Each row has a name. Each piece below is followed by the name of the row it came from, unless a question asks for something else. Each question is about the rows just above it. Some pieces are copies with a little noise.

[ 0  1  1 54 86 88 87 87 88 86 88 88 87 87 88 88 87 89 88 87 88 89 87 88
 88 88 89 89 86 89 88 87 87] = q_851
[ 0  0 -1 -2 -2  0  0  1  0  0  0  1  0  0 -1 -1  1  0  0 31 86 86 88 88
 89 88 87 88 88 88 86 88 87] = q_452
[ 1 -1  0  0  0  0  1 -1  1  0  0 -2  0 -1  0  0  1  1  1  0  1 -1  0 -1
 -2 -1  0  1 -1 -3  0 25 86] = q_64
[-1  1  0  0  1  0 -3 16 84 88 87 86 88 87 87 88 87 87 88 86 88 87 86 88
 88 87 87 87 89 88 89 87 88] = q_769
[-1  0 -1  0  0  0 -1  2  1 -1  1  1 -1  1  0  1  0  0 28 86 88 87 89 88
 89 88 90 88 88 87 89 88 88] = q_537
[ 1  1  1  0  1  0 21 84 87 90 88 88 87 87 88 89 88 86 87 88 90 87 88 88
 85 87 88 87 88 88 86 87 87] = q_794
[ 1  0 -1 -1 -1  0  1  0  0 -1 -1  8 78 87 88 89 87 86 87 88 89 87 87 86
 88 87 88 89 85 89 87 88 87] = q_913
[ 0  0  0  0 -1 -1  0  0  0  2 -2 -2  1 -1 -1 -1 -1  1  0 -1 -1  0  1 -1
  1 -2  0  0  0  0 31 85 88] = q_846
[ 1  0  0  0  1 -1  2  0  0  1 -1  0  0  0  2  1  0  1  1 -1  0  2  1 48
 88 87 89 87 88 89 87 87 89] = q_342
[88 88 86 88 87 87 88 86 54  1] is which row, read backwards? : q_851
asked: [ 1  1  0 -4 -1  1  1 -1  0 -2  0  9 76 87 90 90 88 87 87 88 88 86 86 87
 88 86 88 90 85 89 87 88 87] : q_913
asked: [ 1  0  0  0  1 -1  2  0  0  1 -1  0  0  0  2  1  0  1  1 -1  0  2  1 48
 88 87 89 87 88 89 87 87 89] : q_342
Which row holds this, read backwards? [84 21  0  1  0] : q_794
asked: [-1  0  0 -2 -1 -1  0  0 -1  2 -2 -2  0 -1 -1 -1 -1  1  1 -1 -2  0  1 -1
  1 -2  0  0  0  0 31 85 88] : q_846

[-27  25 -65  55 -36]  q_851
[-40  -6 -87  12 -56]  q_846
[ 38  -2  85 -25  53]  q_769
[-23  31 -55  61 -28]  q_919
[ 40   3  87 -17  54]  q_402
[-29 -39 -59 -42 -43]  q_64
[38 24 80 15 54]  q_342
[ -6 -46  -5 -68 -12]  q_452
[-87  -6] is which row, read backwards? : q_846
asked: [-30 -39 -59 -42 -44] : q_64

[6 2 1 8] = q_846
[-87  38  31  11] = q_452
[-16 -40  11 -61] = q_794
[ 10  19  20 -19] = q_851
[-35  21 -16  32] = q_913
[ 24  -2 -66  -2] = q_919
[ 18  72 -24  27] = q_537
[-40  28  10  18] = q_402
[-11  15 -25  41] = q_64
[ 11   1 -63  21] = q_974
asked: [ 11   2 -63  20] : q_974
Which row holds this, read backwards? [18 10] : q_402

